One turning vector, and how many steps it has turned
The counts run from 0 to 398.
[ 97 126 141  92  92 118  91 145 105 100 188 131  91 104 102 120 140  95
 128  97 108 143 144  74 134 175  84 120 163 143 112 150 108 134 152 133
 133 131 185 124 131 115 124]
359
[ 83 154 114 113 140 152 130 117 113 134 128 135 158 180 100 101 149  94
 143 141  58 115 104 100 133 154 139 120 155 180 120 143  87 168  71  98
 128 120 131 151 141 138 114]
281
[102 145 145 162 109 162  84 174 122 126 116 117 190 173 107 120 117 108
 128 136  84 128  94 154 135 108 168 107 172 153 146 127 108 164 106  94
 154 114 150 111 112 139 139]
287
[ 81 164 179 124  98 107 149 147 100 140 187 134 157 131 126 112 150  88
 128  91  84 157 147 149 155 119 128 126 135 180 154 141 122 150 118 164
 121 178 141 135 167 133 113]
118
[ 93  83 132 125  89 121  83 153 112 117 121  98 137 129 169 136 115  86
 136  71  98 151 102  79 163 145 131 137 129 161 178 154 112 110 116 153
 128 148 173 127 136 168 124]
361
[123 118 112 134 134 162 149 139 104 141 132 133 122 118  97 131 145  80
 127 174  77 127 112 120 113 126 160 189 185 161 165 129 115 172 112 124
 113 138  63  91 174 114 105]
10
[107 146 138 154  98 118 113 159  89 158 120 134 122 106  81 149 108  88
 131 162  98 162 152 122 124 159 156 188 173 153 140 151 116 129 136 110
 127 112  66 107 140 173 133]
136
[130  95 171 100 137  93 167 109  96 109 180 112 137 146 112 137 152  98
 127  76 103 150 120 110 106 135 125 159 176 155 156  85 109 108  95 112
 113 160 136 109 167 121 147]
347
[125 105 181 104 105 106 125 104 104 137 163 120 175 139 116 147  86 131
  97  78  83 153 113 119 147 147 120 132 124 162 156 103 102 128 125 118
  96 145 139 102 114 181 153]
214
[100  76  89 170  99 173 111 175 124 142  99 119 117 131  87 151 107  78
 160 151 127 162 155 107 101 125 158 143 144 125 107 125 100 117 139 108
 128  89 105 106 140 179 147]
26
[135 112  96 133 139 148 130 126 100 183 134 120 142 128  70 108 112 125
 133  98 108 128 120 145 120 133 114 153 210 139  76 133 104 123 130  60
 120  63 142 156 136 141 123]
174
[111  88 160  85 127 130 158 102 121 107 135 113 138  91 135 127 124 115
 140 116  84 124 104  71 121 148  98 167 133 111 166 135 115  87  86  93
  80 158 132 128 161 143 110]
90
[132  82 148 111 143 215 114 115 152 146 131 139 134 121 114 152 129  91
 149 171 118 124  92  96 136 129 140 128 155 117 124 123 113 137  86  92
 113 162  76 101 168 126 122]
304
[144  98 171  68 117 120 135  90 106 119 150 109 168 127 138 145 116 130
 120  95  94 153 121  90 126 178  72 139 138 168 137 105 114 117 105  94
  95 137 109 117 133 173 119]
215
[115 135 150 130 100 112 127 144 115 111 118 100 128  80 136 187  97  94
 127 111 137 199 163 112 155 114 124 137 136 147 150 148 108 114 161 125
 108 120 109 103 161 192  99]
372
[110 161 152 125  92 139  76 184 112 116 134 146 144 107 120 173 111 115
 126 167 118 204 154  91 139 155 111  98 172 127 115 158  96 138 151 148
 114 136 146 121 138 143 115]
256
[103 125 197  98  85 121 116 159  86 122 161 106 133 112 132 107 133 102
 162  60 113 135 120 151 135 152 141 138 160 106 161 106 141 101 129 134
 141 146 171 122 163 119 125]
353
[ 91  91 148 140 118 175  69  92 125 117 152  96 147 131 131  91 116 117
 139  73 111 119 108 127 131  92 143 132 162 175 134 123 147 142 107 118
 119 119 191  75 113 138 135]
66
[125 116 106 143 129 134 169 152  98 147 142 118 113 108  97 128 139  65
 123 139  92 134 119 137 117 106 154 185 173 138 155 172 123 149 135 100
 126 118  89 122 177 125 102]
11
[128  86 174 129 118 126 126 125 112 119 180  96 125 141 131 151 135 120
 133  70 100 143 107 132 120 102 162 146 170 145 182  94 100 124 119 138
 124 174 152  69 150 108 166]
346
[142 133 157  84 120 111 163  85 121  99 165 112 128 107 116 121 144  92
 139  87 117 134 108  88 105 154 111 184 178 152 158  85 137 138  99 111
 121 139 144 103 156  99 126]
348
[125  95 154  91 114 218 103 114 144 136 125 113 132 126 140 136 113 110
 160 138 121 127 116 111 118 156 116 140 171 142 101  95 140 139  87  68
 151  95  87 124 152 153 114]
179
[140 101 127 100 121 108 156 123 116 126 159 109 154 102  82 137  88 137
 139  90 111 153 145  91  76 120  96 144 161 108 124 127 110  97 136  94
  95  84 186 110 125 148 156]
211
[120  93 151 123 127 154 142 108 133  98 135 109  82  72 158 161 104 116
 169 123 123 120 154 102 101 111 118 161 145 131 176 108 125 102 112 118
  90 123 127  66 174 167 112]
84
[127 134 130 133 113 155 131 145 126 127 143 119 147 141  62 131  96  67
 153 131 144 205 134 139 155  91 121 147 126 103  73 137 129 140 151  71
 108 114 136 122 126 150 105]
34
[133 142 122 140 118 142 134  81 119 164 132  95 132 127  75 117  85 124
 159  92 115 172 131 133 122 125 155 159 161 105  93  99  69 149 127  89
 115  90 167  98 119 140 167]
56
[ 92 122 116 161  99 165  95 159 104  99 150 162 140 155  84  95  92  85
 134 137  80 151 107 143 128 117 138 136 162 172 133 144 164 137 132 101
 120 122 163 109  78 128 116]
29
[112  95 117  86 126 119 130  88 139 148 175 111 177 114  42 140 101  92
 126 101 121 143 111 138 104 107 132 147 135 141  85 140 127 145 142 100
 118  90 144  90 125 153 157]
328
[108  61 137 122 115 141 112 146 134 113 119  92 148 132 155 138 145  85
 133 114 120 164 124  50 112 170 106 133 148 148 153 131 103  92 101 142
 113 163 152 150 152 149 148]
362
[ 88 139 141  90 105  98 147  69 106 131 125 119 182 106 118 134 122 125
 141  91  90 144 129  81 110 173  99 119 139 163 139 139 126 120  86 148
  85 137 164 154 138 162 153]
97
[ 99 118 114  89 164 201 124  86 132 112 131 117 124 169 120 147 123 119
 173 144  74 162  99  97 128 118 149 106 148 157 125  91 105 163  98 103
 130 146 128 101 143 132 112]
46
[111 120 120 170  95 144 159 180  93 152 161 154 164 130 164 138 127 139
 116  85  70 153 149 160 121 111 142 136 187 198 168 134 123 141 134 143
 123 149 121 149 135 142 143]
0
[112 108 119 143 127 115 146 165  92 133 121 120 125 162 136 128 162  98
 136 100  74 124 111  85 122 147 138 142 175 185 175 146  90 129 100 135
 107 167 139 167 174 130 125]
126
[124 100 116 153 140 164 150 134 146 130 131 129 108 121  67 151 106  87
 189 121 149 129 113 137 118  75 137 128 159 119 106 136 142 135 115  62
 119 105 156 118 167 131 108]
306
[129 123 129 108 143 204 103 161 109 136 127 114 141 137 108  90 115 141
 123 125  70 141  97 138 139 124 126 146 177  83 130 150  84 133 133  64
 128 111 135 116 128 104  96]
168
[130  92 133  92 119 136 129 118 144 141 165  98 133  88 114 186  93 119
 160  69 127 163 150 138 124 110 137 109 143 155 119  89 121 156 142 116
 138  92 129  73 165 179 135]
335
[106 131 159  98  75 112 107 105 110 124 180 141 172 103 101 123  83 142
 119  81  86 138 122 132 115 138 126 138 132 136 152 116 122 124 138 149
 111 141 183  69  91 148 159]
213
[144 118 121 120 160 169 115 148 114 134 128 120 119 142  74 105 120 120
 123 128  83 139 124 118 160 128 133 148 147 104 109 150  55 165 125  61
 112  93 141 114 138 119 101]
167
[ 95 139 167 117 107 128  97 110 114  92 179 152 130  90  82 131 118 124
 128 112  94 112 132  94 122 120 114 132 142 117 153 141  96 125 125 130
  90 152 201  70 139 104 134]
87
[112 137 115 144 101 158 186 159 101 156 166 149 169 155 149 122 133 101
 124 107  79 152 151 128 114 138 102 135 162 191 126 130 102 143  94 128
 123 173  96 175 155 136 155]
1
[140  80 105  93 141 135 108 122 114 126 158 131  90 105  90 158 113 134
 140 102  72 107 110  76 133 137  96 130 159 122 125 152  74 111 140  79
  85 107 194  95 124 130 109]
204
[ 98 176 113 147 113 145 157 126 100 133 138 153 138 181  97 138 103 100
 162 121  61 172  94 165 147 100 133 109 146 178 126 136 131 143 109 101
 126 148 112 150 108 145 108]
155
[101  83 154 124 127 175 104 122 112 145 130 114 117 116 150 139  95 144
 187  66  96 119 114 126 141 103 133 112 135 128 155 103 123 100 108 125
  90 159 171 115 153 167 138]
199
[ 76 151 162 141  83 100  70 147  97 118 137 114 158 128  95 130 142 103
 130 127  99 154 108 122 126 141 164 128 184 153 158 155 137 130 143 163
 112 146 168 103 132 126 128]
250
[ 97 133 162  82  97 106 109 148  80  95 148 116 155  87 115 140 121 161
 139  98  87 120 119 132 106 124 121 119 167 130 169 138 145  87 133 135
  98 112 179 103 153 166 123]
95
